In the data rows, the value 128 means zero.
Each row is made from 5 hidden switches, each on (1) or off (0), listed from the one that spreads the rows most. The rows also spread widely along 3 other directions, which tell nothing about the switches. All are off in the first row.
Each row in order, then whether each switch is on (1) or off (0), in that order:
[161 121 115 140 118 109 149 111 151 108 106 109 160 152 142 101 133 140 133 146 138  86 105 114  94  93 166  87 103 146 151 145] -> 0 0 0 0 0
[ 85  77 154 114  39 155 131 166 181 217 108  95 147 193 194 170  96 131 162 255 235 189 153  84 153 129 135 101 132 162 102  52] -> 1 1 1 0 1
[100 107 148 130  56 161 115 185 168 175 116 127 175 180 175 145  98  93 182 206 203 116 157  79 145 146 130  89 144 122 163  92] -> 1 0 1 0 0
[138 163 110 150 112 159  85 144 123 106 145 167 144 120 140  91 107 123 164  95 152 103 133 121 132 156 147 137 142 132 149 143] -> 0 0 1 1 0
[134  92 158 205  12 153 214 202 191  51 134 112 255 146 168  53 105  33 209 217 118   0 189  71  77 166 127  67  97  80 211 109] -> 1 0 0 0 0
[180  56 117 138  32 116 205 111 255 117  85  26 204 199 181  78 126 181 146 255 184  77 105  85  25  48 230   2  70 189 130 101] -> 0 0 0 1 0
[139 131 111 142 133 115 130  97 141  85 143 142 138 102  99  83 149 155 135 102  76  87 107 168  78 122 144 112 100 116 134 154] -> 0 0 1 1 1
[133 127 139 161  90 152 136 142 128  84 140 146 158 108 130  84 105 114 152 138 143 121 148 131 131 155 137 137 111 136 112 120] -> 0 1 1 1 0
[164 186 122 162 230 101 161  96  17   1 162 181  96  27  43  85 153  88  73   0   0  99 128 186 145 156  76 224 121  85 117 191] -> 0 1 0 1 0
[137 115  93  58 177  89  91  50 154 206  99  89  54 158 118 177 159 243  73 122 152 197  54 157 106  46 178  98 121 182  73 140] -> 0 0 1 1 1
[112  78 153 162  97 105 231 126 178  43 143 106 196  91  74  70 162  99 142 168   4  28 147 169  38 128 109  65  70  48 165 139] -> 1 0 1 1 1
[139 150 107 102 136 143  86 142 138 192 117  93  81 164 186 180 118 145 120 129 184 178 126  87 152 123 139 145 178 169 122 112] -> 1 0 0 1 1
[135 130 136 133 155 118 146 106  97  87 136 149 115  88  82 107 133 137 107  93  97 140 124 161 134 130 119 152 109 125  95 139] -> 0 1 1 1 0
[133 131 137 108 157 132 141 138 100 149 122 101  80 131 142 175 122 116  88 121 151 192 145 105 177 128 106 173 161 147  92 105] -> 1 1 0 1 0
[139 208 111 164 130 177  63 186  82 116 155 165 110 110 178 130  99  67 162  56 137 122 169  92 179 203  93 211 197 116 166 135] -> 1 0 0 1 1
[100 140 145  95 149 157  91 151  82 187 132 137  72 131 142 196 108 112 109 119 179 220 150 112 209 156  95 185 181 146  86  93] -> 1 1 1 1 0
[153 231  99 212 128 173  54 174  50  47 176 226 152  80 152  61  95  54 192  10 110  54 155 118 158 226  90 223 163  99 195 178] -> 0 0 0 0 1
[144 121 106  90 116 138  76 108 167 188 105 106 108 172 161 142 116 189 130 150 211 164  95 113 123  87 187  94 137 187 108 116] -> 0 0 1 1 0
[140  83 113  75 164  70 188  75 183 169  89  29  91 160 119 177 179 188  61 170  94 156  89 134  75  44 151  69 109 148 103 122] -> 1 0 0 1 1
[139 140 108 139 114 131 103 110 150 110 138 139 134 122 129  97 132 157 145 114 120 108 112 145  94 129 155 112 113 139 129 144] -> 0 0 1 1 1
[116 129 129  69 215  97 121  97  94 169 121 119  63 117  76 192 163 150  66  86  88 173 106 156 150  97 103 135 148 109 113 144] -> 1 0 1 1 0
[ 96 121 153 125 206  83 197  98  68  68 153 144  94  45  24 131 176 107  68  70   0 126 137 203 127 145  52 176 107  59 104 153] -> 1 1 1 1 1
[ 86 137 185 205  93 156 179 198  66  26 173 203 205  60  92  70 104   0 182 112  56  47 206 137 158 232  43 174 119  34 179 131] -> 1 1 1 0 0
[ 91  71 169  99 132 101 190 123 133 164 107 106 131 143  99 172 140 122  97 193 126 165 135 136 147 101 102 103 107 115  99  94] -> 1 1 1 0 0
[107 164 136 188 105 162 131 179 102  53 172 181 168  72 118  78 119  53 182  87  52  49 181 139 123 213  78 165 138  52 183 146] -> 1 0 1 1 1
[151  97 126 144  31 158 127 142 217 134 118 102 189 173 181  84 101 155 184 212 207  95 125  91  80 114 197  53 107 166 140 104] -> 0 0 1 1 0
[147 138 132 200  53 170 126 164 159  48 151 163 211 114 149  37 100  91 204 137 128  34 156 113  90 172 154 104 109 106 174 138] -> 0 0 1 1 0
[145 136 117 126 154 121 119 101 122 109 130 142 126 112  98 106 139 152 120  94 106 109 107 151 110 113 147 120 119 128 131 157] -> 0 0 1 1 0
[160 140 105 114 186  84 132  79 104 118 108 122 108 128 104 132 154 154  87  85 101 112  81 139 119  79 143 123 116 137 137 168] -> 0 0 0 0 0
[ 96 107 142  89 128 131 125 131 133 190 120 102  85 137 137 185 126 146 105 157 161 212 134 130 161 122 114 144 148 149  74  86] -> 1 1 1 1 1
[114  76 132  51 161  92 149  93 166 209  90  64  86 166 113 202 163 187  73 177 140 181  95 131 118  53 152  65 128 146  93 108] -> 1 0 1 1 0
[140 188 107 149 145 169  45 144  84 114 151 191 116 108 139 108 102 116 158  49 153 119 129 123 163 175 131 180 165 132 148 151] -> 0 0 1 1 0
[123 165  94  77 214  96  45  74  74 192 123 161  47 130 105 178 151 190  86  52 132 188  70 164 158  95 128 162 147 145 105 164] -> 0 0 1 0 1
[121  86 141 101  94 121 133 112 154 177 100 112 133 170 141 144 113 164 124 195 210 175 109 119 140  92 158  95 106 175  89  96] -> 0 1 1 0 0
[139 177 105 154 108 166  45 144 120 121 152 170 126 120 159  96 106 133 171  85 157 118 131 124 135 168 144 162 150 143 142 139] -> 0 0 1 1 1
[176 119 102 103 177  79 160  67 148 114 101  76 103 131 104 125 166 187  73 109  99 122  81 140  79  54 171  91 102 158 111 157] -> 0 0 0 1 0
[111  85 139 136  71 129 175 143 195 117 130  91 174 138 135 107 138 124 156 200 104  89 144 126  75 125 136  70 106 103 144 109] -> 1 0 1 1 1
[155 211  88 143 188 134  42 120  54 123 142 185  85 109 145 129 121 121 127  18 131 129 112 129 167 155 112 209 165 141 152 178] -> 0 0 0 0 1
[130 124 111  75 176 101  81  80 119 200  97 130  86 160 116 174 139 190  93 122 167 173  70 141 142  74 154 105 128 161 110 140] -> 0 0 1 0 0
[100 115 143  91 177  94 145 113 102 158 118 133 112 124  83 174 155 122  96 122  88 135 117 144 145 108  96 111 127  87 142 139] -> 1 0 1 0 0
[177 105 103  99 174  73 170  59 156 113 100  66 108 138 100 121 168 193  70 121  92 121  77 143  71  45 173  81  93 159 111 158] -> 0 0 0 1 0
[134  66 151 164  42 128 212 126 198  70 123  95 207 130 122  58 118 131 155 219 128  88 143 131  65 114 164  62  61 135 110 100] -> 0 1 1 1 0
[138 145  99  59 240  81 117  77  97 185 109  88  25 129 102 211 179 180  35  69  82 199  86 147 141  73 115 153 157 142  97 150] -> 1 0 0 1 1
[ 99 149 137  98 220  95 121 111  48 141 132 170  85  96  62 175 160 105  84  58  55 129 118 168 169 131  68 158 145  67 142 162] -> 1 0 1 0 0
[173 182 100 160 102 178  61 162 124 116 138 144 134 142 197 102  85 115 171  89 203 114 139  75 147 160 162 161 168 172 155 136] -> 0 0 0 1 0
[ 88 152 168 168 176 129 172 159  21  47 167 207 143  42  50 112 130  24 126  56  16  86 175 170 179 203  23 202 129  25 155 151] -> 1 1 1 0 0
[113 114 128 117  91 139  94 121 142 188 116 133 119 164 162 138 108 164 140 174 209 191 113 124 150 120 154 130 120 177  86 101] -> 0 1 1 0 1
[ 84  65 148  54 146  89 149  95 151 248  86  72  73 177 127 228 149 182  68 212 175 242 100 133 152  62 124  95 120 167  60  83] -> 1 1 1 0 1
[138 144 101 114 158 113 101  87 129 123 132 136 102 112 103 114 147 178 115  84  95 127  94 163 100 111 144 126 114 134 118 156] -> 0 0 1 1 1
[125 140 124 128 120 145  93 121 116 134 137 146 103 116 136 122 114 153 132 113 159 175 124 141 146 142 137 164 129 164  84 118] -> 0 1 1 1 1
[124  87 164 148 100 109 222 150 134  96 119  98 171 131 123 123 126  76 115 184 104 106 158 111 125 128 102 113 100 104 135 102] -> 1 1 0 0 0
[104  28 151  53 149  54 212  69 192 200  73  45 126 180  89 187 184 188  63 234 110 147  83 146  77  18 144  13  78 124 108 110] -> 1 0 1 0 0
[129 147 118  84 202 115  85  88  70 164 124 143  46 113  99 173 132 173  71  73 146 218  94 158 179 109 124 178 146 168  61 135] -> 0 1 1 1 0
[115 120 138 117 106 151 118 159 146 157 126 119 137 146 148 150 120 113 145 156 156 131 145 107 139 136 129 107 151 121 142 108] -> 1 0 1 1 0
[ 98 141 133  79 202 112  93 119  71 192 118 148  75 131  97 202 146 126  89  89 121 168 109 134 183 117  88 147 162 102 132 142] -> 1 0 1 0 0
[102 126 137  36 255  80 126  75  47 198 115 115   4 101  57 241 168 167  13  69  92 254  99 175 199  86  80 177 154 130  49 129] -> 1 1 1 1 0
[112 114 140 119 118 137 142 146 146 141 127 115 140 137 127 140 131 114 136 148 122 116 141 123 125 130 124 106 138 108 141 118] -> 1 0 1 1 0
[133  62 157 202  48 105 255 112 197   0 148 110 237  78  72   0 146 111 161 195  20  20 151 179  13 132 137  67  21  84 132 129] -> 0 1 1 1 1
[139 141 103 129  91 154  70 128 166 154 130 132 127 151 170 109 112 171 160 139 184 135 112 119 113 125 169 116 134 168 124 122] -> 0 0 1 1 1
[177 168 106 163 204  97 160  92  74  19 147 153 126  58  65  70 162 109 101  19   9  52 115 169  93 131 115 158 109  90 159 198] -> 0 0 0 1 0
[ 99 135 158 138  82 183 108 192 118 151 146 145 133 132 168 145  83  75 164 155 193 170 181  90 192 185 102 167 169 134 117  83] -> 1 1 1 1 0
[109 122 142 177  40 171 144 187 177  94 153 135 200 129 164  82 107  75 198 181 122  64 175 105  98 184 122 105 128  90 172 108] -> 1 0 1 1 1
[171 154  94 138 177  95 138  80 121  73 133 120 111  96 102  95 158 157  98  63  57  93  96 158  81 105 140 137 112 131 130 175] -> 0 0 0 1 1
[112 130 150 167 117 139 170 164 115  55 156 154 182  81  91  81 137  57 158 110  42  46 170 139 111 175  89 123 122  52 181 142] -> 1 0 1 1 0
[175 183  84 115 100 188   8 157 137 207 111 122  90 192 241 157  75 160 159 114 255 189 119  48 183 131 191 160 196 229 123 107] -> 0 0 0 1 0
[128 186 115 140 189 128  66 122  43 107 147 212 110  90  93 121 130 110 133  24  98 107 115 152 169 158  99 179 147  95 155 179] -> 0 0 1 0 0
[102  81 157 141 126  97 208 132 139  87 126 129 188 113  77 107 157  89 132 163  46  51 139 149  90 121  97  74  88  54 171 141] -> 1 0 1 0 0
[113 165 125  95 203 133  81 128  67 163 137 158  70 108 105 184 137 117  98  59 109 166 128 136 180 144  92 169 177 106 130 143] -> 1 0 1 1 0
[123 188 117 132 135 160  54 175  84 174 136 156 102 145 184 167 101  87 152  88 178 147 148  84 190 173 100 193 193 133 161 124] -> 1 0 0 0 1
[120  88 161 181  39 139 206 181 169  90 129 100 203 142 166  91 105  62 170 217 133  87 183  93 111 158 111 115 101 111 144  86] -> 1 1 0 0 1
[131 135 121  76 213  84 129 100  93 184 101 105  70 147 112 207 162 134  62  99 115 166 100 121 159  86 107 139 154 125 127 143] -> 1 0 0 0 0
[113 120 135 126  39 192  78 199 186 198 119 112 155 192 220 151  79 113 191 208 255 151 162  53 155 153 157 101 173 161 145  72] -> 1 0 1 1 0
[163 132 132 191  27 182 139 181 162  74 137 119 192 142 200  61  76  94 192 171 206 105 172  73 123 165 161 137 127 174 131  95] -> 0 1 0 1 0
[ 89  33 162  91  88  90 207 108 191 186  94  64 142 171 119 164 148 158  99 255 139 169 119 135 103  74 126  58  80 135  85  77] -> 1 1 1 0 1
[146 118 127 126 101 140 144 158 165 143 113  80 140 160 172 144 121 113 136 169 162 120 147  79 117 119 149 102 148 144 146 108] -> 1 0 0 1 0
[157 101 114 107 155  82 176  67 154 122 105  64  94 133 113 133 156 195  67 142 114 175  89 150  88  65 161 120  90 181  67 123] -> 0 1 0 1 1
[113 151 142 165  70 187 102 204 134 110 150 159 174 123 169 108  89  60 197 139 158  87 183  90 153 196 111 138 164  97 175 109] -> 1 0 1 1 0
[157 113 106 151  74 120 132 121 184 118 109  97 172 168 174  86 120 149 158 171 160  87 113  99  75 100 177  85 101 161 145 127] -> 0 0 0 0 1
[132 109 139 136  95 144 135 126 142 119 126 123 141 130 135 108 110 144 136 155 167 147 131 128 128 123 146 123 113 158  97 112] -> 0 1 1 1 0
[ 93 160 151 166 103 171 113 183  88 102 165 175 133  83 136 117 101  60 163 104 116 137 189 127 176 215  73 204 158  95 128 111] -> 1 1 1 1 1
[113 174 121 142 115 165  52 149  79 152 148 195 108 123 156 127  89 114 159  93 190 176 136 126 190 179 112 201 151 154 109 120] -> 0 1 1 0 1
[139 148 101 116 154 121  85  93 127 132 135 142  97 119 117 123 140 171 120  83 118 137  98 158 113 115 147 137 125 144 117 154] -> 0 0 1 1 1
[128 125 126 179  66 138 134 135 157  76 140 163 199 122 130  58 121 113 191 149 108  44 131 138  80 150 142  96  85 103 173 146] -> 0 0 1 0 1
